Turns, then the turns between two rows, first turn first; the first pair answered:
K_842 (before => after):
-15; -13; -3; -3; 1; -3; 7; 21; 10; 1; 5; 21; 11 => -13; -10; -3; -2; -1; -3; 4; 14; 15; 4; 0; 23; 15
36; 13; 14; -11; -4; -29; -27; -37; -21; -6; 1; 2; 21 => 31; 7; 16; -21; -3; -28; -28; -34; -29; -8; -7; -11; 16
3; 5; -12; 28; -8; -24; -3; 4; 20; 9; -10; -6; 13 => 0; 3; -10; 21; -8; -23; -7; 3; 20; 12; -19; -15; 11
K_330 (before => after):
-16; 12; 3; 8; -8; 22; 35; 23; 21; 19; -6; 5; 1 => 24; 25; 14; 13; -11; -16; -4; -23; 7; 15; -21; -20; 9
1; 1; -5; -12; 2; 23; 17; 17; -21; -8; 41; 35; 13 => 14; 32; 3; -27; -17; 34; 17; -24; 1; 15; 17; 5; -7
-6; -3; 24; -14; -7; -15; -24; 2; 5; 6; -17; -21; 10 => -18; -20; 20; -9; 0; -9; -16; 27; 0; -1; -5; -6; 17
3; -8; -20; -10; -5; -27; -15; 26; 12; 15; -24; 43; 7 => -1; 6; -18; -18; -14; -13; -4; 14; 28; 28; -31; 33; -4
K_389 (before => after):
33; 18; -2; 27; 10; 3; 0; -10; -1; -11; 16; 20; 15 => 24; 15; 2; 2; 6; 22; 13; -2; -17; -14; 23; 23; 9
-3; -5; 18; -36; -6; 13; -4; -2; -45; 1; 0; 11; 1 => -30; -7; 15; -25; -1; 25; 7; 11; -18; 10; -15; -11; -22
5; 23; 3; 40; 3; 1; 12; -8; 23; -4; 8; -30; -25 => 29; 25; 4; 39; 1; -18; -4; -20; 10; -11; 16; -13; -4
-4; 11; -6; 11; 2; 14; 12; -2; 15; 3; 2; -10; -4 => 5; 13; -7; 19; 3; 1; 3; -7; 16; 1; 3; -4; 4
K_274 (before => after):
4; -15; 4; -25; -6; -17; 1; 20; -23; -19; -1; 17; 30 => -4; -20; 4; -24; -7; -22; 0; 26; -11; -12; -9; 13; 31
17; 1; -4; -25; -12; 2; 10; -25; -1; 15; -9; -5; 9 => 25; 3; -6; -22; -11; -2; 6; -26; -4; 12; -6; -2; 12
-28; -14; -18; 10; -7; 45; 35; 42; 36; 28; 7; 30; -9 => -8; -2; -12; 3; -1; 61; 47; 28; 2; 10; 30; 39; -16
-16; 3; -8; -25; -5; 42; 30; 38; 7; 7; 14; 18; -1 => 5; 9; -7; -15; 3; 36; 28; 26; -19; -11; 33; 30; 7
Now pairs of rows:
Each pair is 2 to 3 turns apart.
21; -6; 17; 19; -5; -21; -7; -12; -14; 6; 8; 33; 19 => -21; -8; 12; -1; -14; 12; 21; 11; 22; 30; -7; 24; -2 : K_274, K_330, K_274
-21; 2; 16; -1; 7; 26; -8; 15; 11; 21; -31; -37; -30 => 21; 15; 14; 42; 15; -5; -32; -17; 0; 7; -16; -28; -15 : K_274, K_389, K_389
21; 5; 9; 34; -9; -35; -28; -27; 13; -14; -32; -26; -9 => -36; -34; 0; 25; 7; -2; 5; 46; 3; -24; -15; -5; -17 : K_842, K_330, K_274
4; 36; -8; 19; -2; -6; -5; -13; 3; -11; 2; -39; -22 => -27; 16; -17; 24; 0; 1; 3; 27; 24; -6; 1; -27; -17 : K_330, K_274, K_330
-25; -21; -1; -43; 0; 9; -3; 25; -8; -3; -4; 11; 11 => -16; 3; 5; -35; -8; 2; -11; -7; 23; 17; -29; -22; -7 : K_330, K_389
-13; -39; 24; -46; -12; 21; -12; 10; 27; 42; -20; 32; 16 => -13; -22; 26; -51; -12; 52; 14; 1; 13; 36; -11; 21; -14 : K_389, K_274
-3; -26; 1; -57; -21; -25; -26; 5; -6; 6; -9; 29; 50 => -42; -19; -5; -54; -26; 6; 5; 25; 35; 27; -23; 11; 19 : K_330, K_389
-19; -3; 20; -5; 28; 20; 29; -28; -23; -10; -15; -57; -39 => -29; -39; -4; 44; 47; -4; 25; 28; -23; -29; 17; 5; 4 : K_389, K_389, K_330
9; 2; -12; 49; 2; -40; -22; -23; 21; 0; -15; -12; 6 => -23; 13; -5; 6; -12; 16; 21; -16; 31; 18; -23; -32; -34 : K_274, K_274
8; -17; 4; 3; 2; -37; -37; -10; 1; -3; -14; -1; 24 => -15; -7; 7; -9; -6; -14; -20; -10; 32; 18; -32; -24; -4 : K_274, K_274, K_389
2; 21; 1; 16; 3; 13; 1; -26; 41; 21; -22; -11; -6 => -22; -11; -9; 25; 19; 19; 16; 27; 25; 4; -1; 23; 9 : K_330, K_330
2; -29; 19; -30; 16; -3; -8; 10; -17; 1; -10; -30; 5 => 1; -26; 11; 6; 21; -23; -18; 9; 12; 8; -17; -30; 8 : K_330, K_389, K_389
22; 36; 18; 24; 7; -22; -15; -40; 1; 17; 9; 10; 19 => -19; 1; 5; 19; 16; -9; 3; 23; 2; 13; 22; 49; 36 : K_330, K_274, K_389
-26; -21; -8; 5; 21; -6; -17; 34; 4; -7; -2; 25; 24 => -11; 6; 3; -12; 2; -11; -33; -16; 24; 15; -35; -20; 5 : K_330, K_330, K_274
-33; -34; -6; 0; 35; 23; 22; 16; -41; -37; 19; 8; -9 => -9; -26; -16; 33; 33; -4; 8; 6; -23; -33; 31; 44; 21 : K_274, K_842
-15; 2; 11; -16; -11; 2; -8; -12; 11; 13; -32; -42; -26 => -6; -20; 12; -10; 12; 0; -9; 9; -46; -24; 0; -25; -19 : K_274, K_330, K_389
26; 14; -13; 46; -14; -51; -37; -21; 36; 21; -14; -4; 14 => 5; -16; -14; 45; -2; -61; -44; 15; 21; 5; -11; 0; 24 : K_274, K_330
14; -20; -14; -12; -8; -4; -2; -11; 0; 17; 0; 10; 13 => -2; -21; -15; -2; -7; 3; 2; -4; 15; 20; -12; -3; 0 : K_389, K_389, K_389
-4; 34; 4; -15; -4; 13; 20; -36; 20; 2; 5; -19; 13 => -5; 0; 13; -24; 14; 4; 8; -8; -35; -27; 17; -17; 23 : K_842, K_330, K_389
-1; 1; -1; 0; 13; 19; 9; 20; 7; -3; -2; 2; -1 => 22; 15; 4; 4; 10; 10; 0; -6; 0; -4; -2; -6; -2 : K_274, K_330, K_274
-13; -34; -3; -2; 9; -7; 26; 36; -35; -6; 7; -4; 0 => -3; 3; -1; 12; -9; -13; 20; -10; 22; 26; -27; -42; -21 : K_330, K_389
15; -1; 15; -27; 9; -23; -19; -32; -14; 0; -16; 21; 2 => 1; -16; 12; -32; 15; -19; -15; -9; -27; -7; -9; 29; 4 : K_389, K_330, K_274
-36; -13; 4; -3; -5; -15; -32; 16; 21; 5; -9; -1; 11 => -18; -3; 5; -4; -10; -24; -42; 0; 20; 6; -10; 3; 19 : K_330, K_389
-4; 6; -13; 32; 14; 23; 11; -7; 11; 12; 13; -5; -29 => 12; -8; -12; 35; 24; 5; -4; -3; -17; -5; 30; 11; -6 : K_330, K_330, K_389
-15; -17; 10; -15; 4; -20; 1; -10; -33; -40; -14; -32; 6 => -27; -17; 5; -16; 5; -2; 22; 7; -36; -46; 0; -12; 2 : K_330, K_274
19; 36; 1; 18; -5; 18; 18; -25; 10; 5; 17; 21; -10 => 31; 22; -2; 8; -6; 0; 1; -21; 2; 2; 23; 40; 16 : K_274, K_274, K_389
7; 6; -4; 1; 2; -5; -19; -16; 1; -5; -11; -1; 9 => -2; 12; -6; -8; -1; 21; 4; -12; 3; -3; -2; 6; -5 : K_330, K_330, K_274
-42; -18; 3; 6; 15; 0; 14; 47; 0; 1; 10; 8; -17 => -38; -12; 1; 32; 20; -9; 10; 36; 12; -1; 7; 0; -25 : K_274, K_389
16; 14; 5; 15; 14; -3; -7; -13; -24; -18; 18; 4; 3 => 10; 17; 7; -7; 9; 15; 7; -12; -30; -15; 20; 5; -1 : K_842, K_389
21; -19; -2; -1; 27; 4; -13; 2; -29; -4; -2; 11; -17 => 31; -11; -8; 9; 24; 0; -11; -3; -18; 0; 6; 28; -10 : K_842, K_842
8; -27; -13; 4; 0; -14; -15; 48; 16; -3; 4; 33; 22 => 11; 3; -6; -4; -16; -8; -17; 9; 59; 25; -28; -4; -2 : K_330, K_842, K_389
-17; 17; -8; 13; -17; 15; 14; 13; 32; 25; 9; 9; -15 => 14; 17; 10; -33; -21; 15; 3; -11; -26; 8; 17; 6; -7 : K_330, K_389, K_389
23; 4; 8; -44; -15; -2; -13; -17; -23; 8; 10; 34; 28 => -3; 2; 3; -36; -3; 36; 25; 9; -28; -1; 26; 29; -1 : K_330, K_389, K_274
-11; 31; -16; 4; 2; -17; 4; 9; 57; 36; -12; -13; -22 => -7; -4; -14; 12; 19; -55; -32; 27; 24; 10; -8; -14; 4 : K_330, K_274, K_330
-17; -1; 15; -18; -31; 26; 16; 13; 20; 7; -40; -1; -26 => 28; -4; 18; 18; -16; -25; -28; -13; -20; -26; -29; -5; -5 : K_389, K_274, K_330
29; 7; -11; 57; 25; -22; -20; -16; -18; -27; 21; 19; 6 => -10; 10; -21; 48; 20; 25; 30; 18; 7; -14; 31; 40; -13 : K_330, K_274
5; -32; 4; -17; -3; -25; -13; 33; -23; -5; 15; 54; 49 => -16; -37; 7; -31; 1; -2; 6; 49; -30; -6; 15; 45; 34 : K_389, K_274, K_274
12; 18; 17; 25; 23; -26; 7; -11; 37; 28; -15; -19; -41 => 37; 14; 21; 21; 26; -48; -13; -26; 12; 17; -7; -9; -19 : K_842, K_389
-5; 2; 22; -29; -28; 23; -10; -9; 3; -16; -16; 2; 14 => 1; -5; 23; -14; -18; 9; -26; -13; -14; -29; -13; -7; 14 : K_274, K_389, K_330
-17; -12; -15; -14; 13; 3; -10; 13; -17; -1; -23; 1; -12 => -6; 3; -8; -18; 10; 11; -4; -5; -24; -2; -20; -5; -21 : K_330, K_274
25; 28; 12; 9; 12; 16; 11; -36; -29; -9; 11; -30; -34 => 12; -15; -3; 47; 32; -31; -18; 10; -27; -24; 16; 0; 10 : K_330, K_274
43; 29; -12; 18; -26; 18; 1; -40; 7; 7; -3; -22; -16 => 44; 22; -16; 32; -25; -5; -14; -34; 19; 12; -10; -20; -4 : K_274, K_274
-13; 1; 1; 52; 13; -54; -3; 12; 60; 19; -37; -35; -6 => -34; -10; -11; 13; 2; 1; 54; 58; 51; 22; 8; 42; 11 : K_330, K_389, K_330
49; 17; 7; -41; -9; 15; -2; -25; -16; -3; 21; 10; 9 => 0; 1; -7; -24; 3; 48; 33; 27; -2; -5; 33; 19; -8 : K_330, K_389, K_842
29; 14; 8; -50; -41; 10; 21; -7; 25; 27; -3; 29; 3 => 8; 11; 13; -52; -32; 32; 34; 2; 17; 20; -12; -6; -32 : K_842, K_274, K_389
-13; 11; 13; -26; 7; 22; 11; -17; -23; 0; -11; -34; -33 => 1; -14; -1; 17; 30; -14; -9; 8; -46; -27; 18; 8; 7 : K_274, K_330, K_274
-8; -9; -6; -24; -3; 12; 13; 23; 10; 12; 19; 30; 10 => 25; -10; 1; -14; 4; -24; -21; -4; -10; -2; 17; 20; 25 : K_330, K_330
11; 3; 22; -39; -9; 12; 20; -26; -10; -3; 20; -19; -33 => 3; -16; 24; -30; 6; 4; 11; -10; -29; -18; 19; -27; -35 : K_330, K_389, K_330
-23; 8; 15; -23; -18; 27; 7; -13; 32; 21; -14; -33; -15 => 18; 14; 10; 3; -16; -20; -29; -39; 29; 14; -7; -13; 24 : K_389, K_389
-50; -20; -5; 25; 33; 38; 24; 46; 32; 20; -10; -11; -29 => 15; 26; 11; 30; 16; 1; -18; -44; 37; 32; -32; -46; -29 : K_842, K_330
15; -3; -1; 9; 1; -21; -10; -17; -6; 5; 4; 10; 19 => -4; -12; -1; -3; -4; -20; -13; -6; 12; 17; -17; -9; 14 : K_274, K_842
19; 18; 3; -20; -14; 8; 4; -16; -3; 7; 8; 10; -6 => 1; 2; 1; -24; -6; 18; 12; 8; -19; -4; 15; 12; -11 : K_330, K_389
-6; 9; -18; 9; 8; -7; -1; -6; 48; 13; -38; -4; -45 => 23; -7; -13; 8; 12; -50; -39; -13; 19; -2; -31; 15; -8 : K_330, K_274, K_389
-19; 0; -8; -52; -5; 18; 3; 22; 16; 30; -21; 11; 4 => -17; 15; -8; -34; -5; 17; 4; 3; 35; 36; -30; -3; -9 : K_389, K_389, K_274
-11; 8; -5; 16; 3; -15; -6; 1; 31; 15; -7; 5; -2 => -1; 3; 0; 13; 6; -29; -19; -8; 12; 8; -12; -6; 1 : K_330, K_274, K_330
-19; 23; -13; -10; -21; 11; 6; -22; 52; 74; -21; -3; 26 => -23; -7; 0; -26; -11; -19; -32; -16; 24; 59; -43; -39; 28 : K_330, K_842, K_274
0; 1; -15; -9; -27; 11; 23; 17; -20; 0; 16; 23; 25 => 27; 18; -10; 0; -33; -12; 3; -17; -8; 7; 5; 14; 31 : K_330, K_274, K_274
32; 13; 10; 7; 6; -13; -21; -54; -34; -1; 16; -9; 6 => -14; 7; 11; -21; 5; 38; 16; -25; -26; 7; 9; -32; -35 : K_389, K_389
23; 52; 14; -19; -18; 3; 20; -40; -18; -19; 12; 7; 3 => -11; 30; 3; -4; -24; -35; -7; -15; 48; 12; -27; -5; 21 : K_274, K_274, K_274
-16; -27; -15; -3; 23; 13; -2; 37; -15; -1; 0; 15; 6 => 12; -15; -13; 22; 23; -25; -36; 2; -3; 2; -14; 0; 15 : K_330, K_389, K_330
46; 12; -4; 10; 7; -1; -17; -23; -16; -13; 22; 21; 6 => 28; 29; -4; -7; -9; 33; 11; -26; 13; 10; 12; 13; -17 : K_330, K_330
-5; 15; -6; -38; -7; 31; 9; -6; 16; 8; -7; -6; -16 => 20; -3; -11; 7; 12; -28; -41; -9; 2; -12; -8; -11; 10 : K_389, K_330
41; 17; -5; -38; -7; 5; 5; -17; -40; -39; -19; -14; -4 => 3; 19; -10; -9; -1; 13; 15; 2; 6; -24; -44; -52; -37 : K_389, K_389
38; 11; 19; -14; 2; -8; -23; -30; -9; 9; -34; -56; -18 => 40; 7; 16; -16; 2; -22; -34; -28; -7; 12; -37; -48; -6 : K_389, K_274, K_274
5; -2; 7; 12; 16; 12; 2; -5; -38; -25; -2; -32; -35 => 19; -7; -1; 38; 22; -9; -10; -4; -35; -29; 8; -12; -13 : K_274, K_842
5; -16; 11; 26; 21; -51; -5; -24; -12; -13; 13; 12; 15 => 7; -15; 20; -17; 11; -30; 8; -26; -38; -14; 21; 22; 17 : K_842, K_389
7; -3; 7; -20; -26; 2; -31; 17; -31; -12; 18; -9; 9 => -18; 1; -6; 20; -24; -4; -31; 25; 23; 5; -2; -22; -5 : K_330, K_389, K_389
-38; -13; -2; 13; 11; -6; -12; 36; -15; -26; -24; -57; -11 => -45; -16; -15; 34; 12; -9; -5; 50; 7; -20; -16; -31; 3 : K_330, K_389, K_330
-5; -5; 8; -25; 13; 17; 28; 9; -15; -3; 14; 15; -21 => 4; 10; 13; -19; 10; 6; 12; -21; 0; 5; -7; -15; -34 : K_330, K_389
13; -1; -8; 34; 16; 7; -15; 2; -18; -20; 2; -32; -20 => -3; -6; -11; 35; 12; 1; -20; 11; 6; -9; -14; -40; -16 : K_274, K_274
